Rows are one point carried round by a steady rotation, each followed by how many ticks it has turned.
The counts run from 0 to 611.
[ 31  -2 -16  25 -17   6 -12  69   0 -42  38 -26  12   1 -31  37 -44  49
  -8  27  -9 -12  13  28  72  11  45 -13 -10  -1 -10   2   7]  209
[-35  11  32 -25  29  11 -21  23  22 -54  17  -2  16  11 -71  -4  18  38
 -11  42 -19   2 -61  27  33   4 -32   9 -35 -37   2 -13 -18]  298
[-13  30   7   5   5  54 -51  27 -10 -21   0 -14 -13  39 -38  -7  13  32
  -2  12 -43 -18 -17  54  37  17  16 -15  29 -39  -3  21 -79]  128
[ 13 -36  22  47   0  26  25  44 -46  -2  25 -28 -13   3   7  28   1  11
 -29  54 -58   2 -28  21  19  21  -1  -4  36  23 -43  -5 -46]  422
[  3  13  20  50 -18  -4  -4  29  29 -20   3 -31  13 -45 -47  25  10  30
  18  59 -31   5 -50  32  23  11 -12  12 -28 -33 -27  13 -31]  313
[ 22  -6   8  -3 -10  -6 -28  50  43 -42  19 -17 -28 -20 -42 -13  -5  16
 -28  67 -24   0 -37  10  60  -3 -11  16 -30  -4 -36 -24   5]  501
[-27  35   1  26  29  46 -31  35 -48 -46  58  -5  -5  28 -20  19 -39  46
  27  -7  11  15  -2  25  -2   4  22 -27  23 -31   9  23 -30]  155
[ 16 -25  11  38  50  56 -16  31  -1 -42  18 -32 -29   5 -69 -15 -13  -3
  -8  42 -29   7  13  -6  27  52   9 -13  39 -24 -18  22  -2]  458
[ 24 -28 -22   2  18  28   9  43 -42 -43  36 -21 -23   0  -9  29 -44  19
 -38  39  17  33 -39  21  61 -41  24  -3   8  24 -41 -28  15]  192
[-12  55  22  10   7  51 -29  58   2 -48  31   4  26  23   2  18 -13  30
 -10  17  -6  -3 -31  42  -7  42 -48   5 -11 -16 -37   3 -53]  277
[ -1  20  38  23   3  47 -47  22 -48 -34   8  24 -32  -2 -20 -17 -24  26
  22 -10 -18  44 -15  42   2  14  35 -16  31 -43 -30  10 -58]  346
[ 32   0  15 -16  24  53 -33  14 -42 -42 -21 -20 -15  37 -42   0   2   5
 -36  27 -20  -5 -31  22  30  49 -19 -37  41  13 -12 -15 -50]  441
[  4  14  25  39 -17  53  -7  24 -15 -25  52   9  19  -6  -5  57 -66  58
   2  23  -2  37  -1  48   6 -15   8  21 -22 -28 -40   5 -11]  304
[-10   8  41  30  48   7 -11  18 -64 -18  29  24   6 -15   0   9 -22  26
  -7  42  13  53 -73   0  -9 -12   1  13  -6 -23 -24  -2 -44]  586
[ 39 -13  31  16  24  37 -42 -19 -39 -30  -3  15 -26 -13 -28 -14 -26  11
  -6  33   5  55 -35  37  37 -21  17 -18  26   0 -41 -10 -42]  345
[ 26  12  14  47  -8  28  15  82  -8 -19  19 -35 -25  -7 -14  10  -6  27
  -9  55 -10 -46  -9  15   0  49  -4  -1  26   5 -55   6 -39]  461
[ 34   1  32 -20   6  24 -53   8   5 -39  -4   5   4 -29 -61  -3 -48  25
 -36  24   3  61 -24  -1  72 -20  -2  14 -10 -56  -8 -30 -19]  306
[ 16   2  36  19 -35  41 -27  52   1 -24  41  15 -13 -13  18  27 -71  50
  22  27 -21   4  29  36  12 -14  37  13 -23 -15 -26 -29 -34]  526
[  1   0  33   6  -7 -14 -30  13  15 -43  32  12  -4 -25 -30  28 -38  65
  35  76   1  -7 -34 -17  11 -18   8   0 -55  -6  12 -27 -43]  543
[ 31   5  19  38  -1  16 -17  38 -11   5  11 -11 -24  -8 -14   4 -18  10
 -20  43 -68  27  -8  54  31 -27  39  31  14 -38 -45  -1 -43]  105
[-17  12   7  14 -41  41 -16  65 -35 -24  44  -6  -7  33   7  46 -39  67
   6  30 -14 -44  -5  12  15  16  -2 -19   1   7   4  -3 -33]  430
[ 52 -18  20  12 -10  20 -25  24 -34 -42 -10 -33  -7 -21 -46  35 -11  -5
 -26  58 -20  11 -32 -18  59  33  -4 -35  41   3 -14 -21 -21]  440
[ 37 -10  22  48  13  -4   9  30 -58  -7  29 -12 -27 -35 -23   5  -9   3
 -15  76 -14  23 -58 -35  22 -10 -17  10  26  10 -37   0 -29]  161
[  9  -9  39  31  30  16 -32   4  -1 -36 -27 -27  15 -25 -79 -11  22   4
  12  19 -20  35 -33  50  36  17  47  -8   3 -61 -25   8 -42]  328
[ -7  -2  11  21  20  24   6  82 -90 -39  27   0 -13   7  13  10 -15  28
  -7   9  24  40 -54  -2   7  15  10  -6   9 -18 -27 -14 -35]  177
[ 61 -30  18 -29  34  41 -50  10  -3 -66   8  -2 -21 -11 -34  21 -45 -10
 -21  45   7  29  -2 -16  34 -20   9 -21   2  21 -11 -54  -9]  249
[ 31  -4   4   3  43  46 -39  54 -13 -56  25 -27 -16  -5 -64  15 -32   7
   3  -2   6  29  12  -3  27  15  44 -34  50 -42  -3  -3   2]  454
[-10 -30  32 -17  26  14  -8  48 -27 -64  23  22  -1  -8  -7   6 -21  29
  -4  34  31  44 -44 -18  13   3  -2   0 -46 -29 -17 -56   2]  490
[  5 -13  27   0 -41  -3 -16  45   2 -37   2   8   0 -16   6   6   9  32
  -4  73 -13  -5 -55  16  28  27 -26  10 -41   1 -40 -34 -53]  517
[ 35  17  34  23  13  21 -38   8 -22 -30 -18   0 -51  -1 -19 -28   5  21
  -7  59  -9  -5 -43  45  49   0  -6  -3  25   6 -48  19 -56]  349
[-20   7  24  29 -20  57  -6  48  20 -31  48  -7 -10  23 -23  35 -30  77
  19  38   2 -22   5  37  -7  32  -9   6 -20  -2 -23   4 -20]  21
[ -7  18  22 -28 -14   5 -67  14  -6 -36   7   8 -12 -10 -31  14  20  16
  -9  22 -29  34 -72   7  57  -9  -6 -14 -20 -28   8 -34 -59]  111
[ 26  11  16   0  41 -15 -58  16 -29 -48   5   9 -21 -18 -45 -35 -17  16
  18  48  25  25 -39 -19  53  11  46   0  -3 -56  11  11 -47]  363
[ 48  19 -13  -3  -4  19 -24  29 -41 -34  10  -2  -3  15 -12  45 -46  32
 -39  37 -14   6 -17   8  75 -42  23  -4  21  21  -3 -28 -23]  414
[ 20 -10   1  33  19  34  -6  64 -16 -15  26 -41 -15   7 -41  10  -2  -9
 -33  23 -76   0 -11  29  30  13  48  -3  54 -13 -33  -7 -27]  423
[  8  44  10  32 -15   2 -39  36  45 -60  47 -25  -5 -32 -15  43  -1  33
  34  31   1  -6 -30  29   1  30  -5  -5 -21  -3 -42  23 -28]  56
[-22   0  -8 -12 -12  39 -41  81  11 -52  21 -15 -12  38 -36  -9 -12  31
   0  -4 -22 -24  13  31  41  40  25 -20  -6  -7   7 -31 -32]  224
